In the data rows, 128 means zero.
Here are some points, one per row:
[164 130 126 149 155 175 175 117  91  87  93 126 163 136 105  97 145 120
 152 150 142  89  92  95 114 135  76 146 144 148  87  92 115  61 110 107
 158 138 123  89 161 164 119 143 155 126 137]
[140 135 153 157 115  93 128 113 109 145 185 163  50 167 112 185 132 157
 101 109 118 147  86  81 109 168  81 130 129 145 186  61  68 159 185 122
 109 110 109 119 153 133  84 149 119  99 137]
[103 128 196 114 135 157  78 171 170 129  96 158 162 125  92 105 154  62
  80  89 167 158 165 187 151  38  75 172 185 152 117 147  97 157 184  92
 108 143 125 179  97 169 115 137  30 208 215]
[161 136 124  85 132 112 119 147 139 128 105 148 102 150 131  98 130 149
 122 152 151 157 122 155 123 120 165 125 122 174  69 102 141 155 150 164
 130  84  97 156 144 122 113 125 180 120 158]
[112  91 151  96 168 120 146 151 193  87 141 105 147 144  91 115 210  91
  95 106  96 170 122 126 168 140  78 120 176  95 139 114 120 168  88 146
 209 157 104  85  97 124 215  82 180 137 111]
[169  89  91 123 113 123 176 149 159 133 191 123 147  83 156 111  91 157
 118 131 104 126 112 146  69 117  39  84  99 126 118 164 131  73 106 156
 140 105 134 147 113 166 192 162 148 170 100]
[132  98 168 109 140 139 123 157 160 121 122 117  53 166 148 104  85 121
  73 101 129 118 130 166 130 112 179  93 109 104 103 128 143 163  80 177
 100 187 144  85  78 127 126 109  89  94 134]
[140 125 166 144 113 110 142  71  66 106 124 158 125 124 199 129 142 196
 104 115 145 186 147 130 132  75 161 122 133 119 118 175  43 150 171 133
  78 205 114 114 108 142  59 119 147 117 141]
[145 170  93 120 123 115 186  63  67 197 219 166 140 144 116 136 120 101
 111  69  80 129 127  97 104 147 195 107 211 193 228 106 118 158 181 169
 103 151 138  87 141  88 102 154 100 162 128]
[103 140 166 170 125 112 144  82 160 143 144 138 105  87 161 146 169 120
 182 138 109 134 167 147  57 141 115 102 127 139 108 138 180  75 132 126
  98 120 100 149 121 126 178  61  89  99 169]
[111 138 120 130 161  95 128 118 134 191  88 111 108 145 107  95 115 117
 114 128 137 155  40 150 130 108 197 116 103 157 108 141 140 126 101 139
 111  90  92 140 138 131  96 119 147 134 128]
[121 132 127 107  86 121 147 104 151 160  88 107 131 117 100 154 118 121
 138 167 121 140 157 106 165 149 139 136 139  50 124 113 112 120 118 139
 132 100 166 127 138 152 133 111  94 111 117]
[128  76 138 158  76 155  98 122  90 136 109 115 144 135  98 106 146 165
  74  95 114  15  98 121  76 106  78 140 185 134 103  99 117 109 139 180
 170 122 153 157 109 140 174 119 110 100  78]
[115 147 118 121 140 172 181 143 168 110 148 116  95  87 142 145 154 151
 155 146 126 112 176 170  73 140 155 111 101 115  97  87 123 105 149  20
 121 142  93 151 137  81 182  51 107  92 153]
[ 97 121 189 118 181 102 195  75 103 144 107 106 150 132  82  91 103 216
 137 154 127 161 164 158 116 128 170  87  79 158 128 112 130 185 179 146
  94 212 145 139 127 117  73 110 130 161  77]
[153 124 126 124 154 136 133 100 147  81 105 117 137 131 120 102 134 106
 166 136 143  94  86 114 171 148  56 116 150 176  86 130 141  94 138 109
 129 122 133 106 174 137 121 154 111 102 128]
[107 148  96  96 178  62 137 125 110 128  98  93 124 218 127 206 165 123
 144 155 134 135 153  90 102  57  99 114 121 123 122 144 116  76 107  47
 101 111 154 104 131 174 122 153 104 121 145]
[ 98 120 170  85 174 131 157 130 128 125 127 159 192 101 127 152  83  67
 165  41 124 140 105 114 111  34 159 125 178 117 105 146 143 211 126 105
 220  60 170 149 173 170 112 110 155  94 117]
[128 113 119 158 143 100 119  89 148 122 139 169  89  94 157 160 141  77
 147 132 151  71  83 132  43 149 162 179  74 116 169 120  58 163  99  94
  63 159 110 134 180 112 163 111 126 170 149]
[194  77 127 116 108 133 131 101 126 139 147  94 170 143 139  99 104 116
  90 100 115  77 170  90  89  94 122 131 106 150 124 178 174 144 110  96
 198  99  93 185 132 165 126 142  87 108 118]
[127 178 165 153  99 101 101 153  94 139  83 100 149 115 117 143 125 125
 124 135 115 140 127 138 104 135 100 115  65 102 153 138 125 179  96 104
 165 118 152 142 157 108 118 145 128 109 108]
[109 114 143 150 119 112 172 131 119 117  88  56  95 157 127  98  98 105
 118  94 105 147  79 133 123 137 214 154 126  96 114 129 155 168 122 135
  96 140 117 130 116 140  85 108 118 128  75]
[118 176 155  92 106 156  36 156 156 116 148 106 118 176 118 117 152 113
 140  84 166 138 137  41  93 141  84 177 167 109 149 169 185  97 147 103
  55 194 105 175 110 149 147 128 160 138 133]
[106 149 139 153 117 141  51  63 145 101 127 102 182 115 152 130 133  99
 104 177 102 145 140 132 120  93 121  89 162 112 135 117 125  98 102 117
  98 102 146 134 128  66 122 128 111 119 102]
[118 140 131 147  95 123 145 121 135 154 121 117 133 129 115 130 180 138
 126 163 133 140 147 131 106 135 125 143 126  74 158 143 166 118 104 158
 160  99 170  98 128 137 134 116 104 128 125]
[106  92 114 171  81 142 121 179  70 120 116 132  57  95 116  58  82 139
 136 151 212 140 111 128  95 183 143  98 186 186 128 132  69  94 146  38
 213 101 153 115  42  40 140 118 123 109  90]
[135 169 140 121 141 151 130 103 164 128 127 122 145 137 154 127 163 157
 128 194 137 167 127 120 128 128 113 136 125 112 143 138 138 127  95 141
 140  76 185 116 123 126 137 128 109 128 124]
[178  72  87 121 127 130 134 159 126  82 164 141 177 132 108 138 137 150
 126 156 101 137 111 137 143 101 123 128 138 104 114 166 151 151 126 104
 128  98 145 109 143 110 152 132 102 121 173]
[  3 136 165 107 112 120 128 129  99  90 152 138 171 124 116 130 111 169
  85  78 176  50 119 118 184 171  86 182 120 165 120 109 213 158 137 128
 101  76 103  56  83 123 238 134 189 160 117]
[128 124 124 208 193 108 203 187 181 203 187 112 125 139 112  95  67 102
 146 165 185  96 134  78 177  91 160  81 118 154 226  58 133 140 171 173
  77 140 124 177 104  46 116 180 205  39 196]
[104 112 156 121  72 137 208 171 169 130 134 141 126 151 180 123 125 138
 127 156 123  49 134 181 156 202 133 125 161 128 115 146 120  95 107  32
 141 143 150 112 139  56 111 124 165 132 108]
[127 138 128 146 127  76 108 115 103 119 174 146 151 153 109 128 111 152
 154 164 153 147  95 160 100 124 166 121 123 153 129 126 116 112 142 169
 136 133 122 182 124 164  71  97 172 129 136]
[ 61 103 104 131 141 230 138 175 168  94 143 149  69 149 119 108  57  87
  88 127 120 130 134 141 134  60 151  31 121 125  96 128 189 167 111 230
  79 172 124  86 113 109  81 137 121  71 128]
[141 114 104 184  90 204  26  72 108 135 133 130  78 100 153 165 109 164
 154 126 158  98 167  99 173 146 126 118 156 134 160 103 112 183 130  60
 126 111  76 133 160 115  94  85 152 189 151]
[113 160  71 129 185 145 130 111 108 162 103 151 121 127 155 150 126 143
 112 127  96 107  85 103 161 109 146 146 126 122 168 196 103 201 193 135
 171 116 112 168  98 131 100  92 121 147 152]
[128 131 147 137  85 143 129 129 181 138 139 126 129 149 125 133 141 113
 145 174 131  97 147 149 150 151 112 151 134  95 134 131 142 111 144 134
 150 119 157  99 138 153 117 117 115  90  90]
[ 99 135  95 180  80 112  85  92 127 110 122 134 113 169 130 127 103 114
 160 170 110 179 173  96  98  90  95 186 130  91 141  66 140 138 112  75
 120 121 128 119 135 135 127 105 169 187 110]
[113 178  87 154  98  72 131 118 184 115 102 123 119  85 145  99 142 186
 103  88 114 161 160 124 142 103 150 157 141 145  95 169 102 142  93 135
 103 172 139  97 116 143  82 190 110 126 154]
[107 132 174 165 159 129 150  89  85 112 166 143  37 183  96 222 159 156
  78 122 126 136 130 105 141 176 147 117 128 151 186  96  87 127 189 118
 161 126 137 151 160  96  96 197 160 161 162]
[128 162 128  35 139 147 138 105 150 135  91 124  74  94  90 106 117 174
 146 165 128 144 137 133 103 115 121 162 132 174 104 165 139 143  58 158
 112 133 154  92 135 120 110 177 154  99 194]
[101 120 115 141 144 109 133 169  98  77  82 103 147 156 150 115 119 123
 120  93 146  90 195 118 155 151  95 152 111 173 135 134  55  90 132 212
 131 114 104 165 153 113 133  57 125 134 108]
[ 81  86  70 140 151 159 208 119  61 172 123 209 182 158 162 142 122  90
 167  92 210 140 146 115 168 141 135  90 109 183 180  84 116 176  67 166
  74 167  53 201 133 139 255 198 117  89 105]
[123 131  80 113  92 109 121 122 138 149  93  96 113 121 151 113 178 192
 133  57 158 158 114 195 153 111 149 138 132 139 101 111 115 118 141 162
 117 149 134 120 155 156  69 148 126 133 174]
[ 73 131 125  97 149  79 107 235 101 115 128 106 160 108 113 145 151 139
  78 135 158 126 162  81 162 135 129 132 141 178 149 129  85  93  97 175
 115 123  26 144 137 149  80  84  69 159 110]
[144 182 118 133 122  92 138 128 106 146 119  98 123 102 108 177 129 112
 149 157 160 145 140 110 153 133 107 109 119  83  63 116 131 170 103 146
 138 123 182 157 133 133 132 115 126 150 103]
[109 134 124 128 100 160 140 115 132 161 117 219  98 145 126 123 170 117
 135 120 128 122  86 129 215 120 128 177  74 158 107 135 140 105 110  95
  94 157  92 169 161 142 171  74  94 111  91]
[154 143 129  91 100 111 141  91 132 110 115 100 125 119 125 133 125 117
 146 165 150 147 150 115 150 134 131 141 117  70 127 121 123 116 130 151
 105  88 178 145 122 144 142 121  98 104 103]
[157 130 147 131 141 118 115 132 143 124 114 121 144 138 141 124 184 128
 104 169 145 117 168 136  85 134 151 139 134  94 170 130 149 109 139 123
 135  82 145  75 133 172 140 128 120  81 100]
[118 115 151 108 144 103 137 161  61 133 126 174 127  44 233  64 106 119
 147 150  69  79  78  84 136 189  72  51 118  79 116  59 160  85 104  71
 142 160 143 143 135 130  97 191 125 179 186]
[132 136 165 110 105 148 117 107 190  83 147 148 154 177 123 114 154 138
 121  57 170 136 104  74 177 202  91 118 117  91 159 141 138  93  93 155
 119 137  76 100 139 120 126  90 127 160 132]
[177 106 101  87 161 134 133 125 137 159  65 162 131 132 129 182 112 106
 162  75 110  92 147 145 138  75 136 181 124 161 155 134 117 188 160 154
 169 123 116 149  44 132  43 101  97 163 137]
[153  83 147 116  85 157 143 131 185 132 159 123 142 117 132 128 114 136
 183 141  99  79 122 153 149 111 114  86 124  99 117 161 130 108 144 104
 148  98  59 142  84 197 153 194 142 140  59]
[ 84 173 100  85 138  87  46 120 146 101  99 116 122 180 150 125  64 154
 151 162 148 125 145 180  69 142 140 189 157 143 111  97 175 119 165 143
 146 200  87 100 132 136 141 149 121  99 173]
[171 102 146 125 154 107  64 175 120 144  92 175 129 101 133 102 108 112
 154 100 100 125 113  46 146 170 113  62 167 151 128 162 177 120 124 129
  69 144 172 140 192 189 122 119 163 152 142]
[109  97 154 162 153 143 102 106  68 180 169  81 130 116 160 156 165  99
 121 152 108 183 117 119 131 152  92 160  87 162 123 145 105 162 161 132
 136 109 149 122 150 142  93 143 171 120 127]
[137 102  94 111 108 149 108 133 173 129 125 136 144 123 140 127 129 123
 108 146 125 125 156 134 121 146 157  87 105 102 114 184 134  88 172 125
 141 110 150 110 172  72 144 140 104 156 101]
There is one direction along which these points spread out most. Take the direction at right angles to it along which they spread out most. Go by this last direction. How many in every 100 of the points above lie lower along it than each point below? Round to a whole number. More than half of the points above lie lower than the first one.
[143 143 135  90  79 135 133 119 113  85  86 156 199 136 101 127 137  73
 124 124 115  76  53 114 185 151 105  68  81 165 103 118  82  88 169 126
 146 138 118  97  92 156 198 111 178 110 150] 88
[137  86  87 112 157 124  91  96 132 178 138 136 178 139 122 155 132  97
 117  88  91 133 133  94  87 162 158 162  90 120  87 109 112 160 150 119
 128 100 113 180  67 118  79 148 145 116  86] 45
[162 195 155 126 116 135 106 143 128 118 118  89 119  84 135 149 139 139
 127 135 119 130 104 153 171 140 123 144 151  86 119 105 117 177 126 127
 145 117 165 144 132 116 149 141 116 103  67] 38
[133 174 140  99  76 131 147 163 105 130 122 103  95 131 146  86 145 111
 114 112 124 154  91 224 144 135 163 120 139 135 133 131 126 152 148 142
 130  94  79 133 153 166  99 127 166 123 151] 30
[163  94 104 136 128 155 155 146 150 130 145  97 151  41 176 183  25 138
  51 113  88 184 128 161 111 114 118 177 125 155 150 104 229  29 119  76
 185 129 142 156 112 131 221 123 126 154 134] 75
[156 121 121  93 155 171 105 170 107 156 194 131 120 115  90  91 106 145
 167 114 112 152 113 134 170  76 166 122 100  75  99 140  94  75 145 124
 155 137 132  40 143  84 169 158 120 162 148] 59
[113  93 100  95 130 167  90 157 155  91 143 113  89 136 116  95 133 129
 142 121  90 150 111 149 151 106 196 105 115 184 122 119 117 151  39 161
 117 155 188 109  98 171 124 133 111 130 154] 16
[160 126  71 157 223 121 126  81 105  91 128 111 131 172  58 100 146 128
  91 141 123  83 193 178 135 121  48 136 169 126 164 121 150  39  98  73
 120 139 144 141 138 127  69 115 179 123 113] 59
[159 154 137 139  84 113 133 145 132 126  95 120 139 127 140 151 173 133
 111 146 132 147 142 124  90 116 117 116 124  82 144 121 156 154 122 152
 129  93 154 107 119 105 127 120 125 120  91] 34
[122  93 111 158 148 100 117 123 127 111 154 149 132  37 120 159 164 117
 186 151 126 128 109 174  63 136 167 172 137 105 140 145 149 107 113 126
  83 189  88 136 147  71 155 121 112 118 140] 66
[147 190 104 156 120 122 142 118 117 142 116 104 150  82  94 168 118 101
 129 143 164 141 156 108 145 163 136 123 114  72  80 133 130 162 105 150
 139 109 163 128 120 163 118 114 106 120 114] 20
[167 126 162 181 150 118  89 148  65 159 149 141 166 168 100 146  80 127
 153 127  47 166 128 148  73 179  99 154 119 124 110 167  74 133 118 143
 103 117 145 119 108  91 124 150 131 122 138] 57
[178 113 118 125 132 130 135 169 114  89 175 133  93 117 114  92 124 134
 172 115  91 136 132 111 132  90 179 144  75 114 120 156 128  60 162 156
 169 124 139  67 124  62 163 165  97 164 128] 59
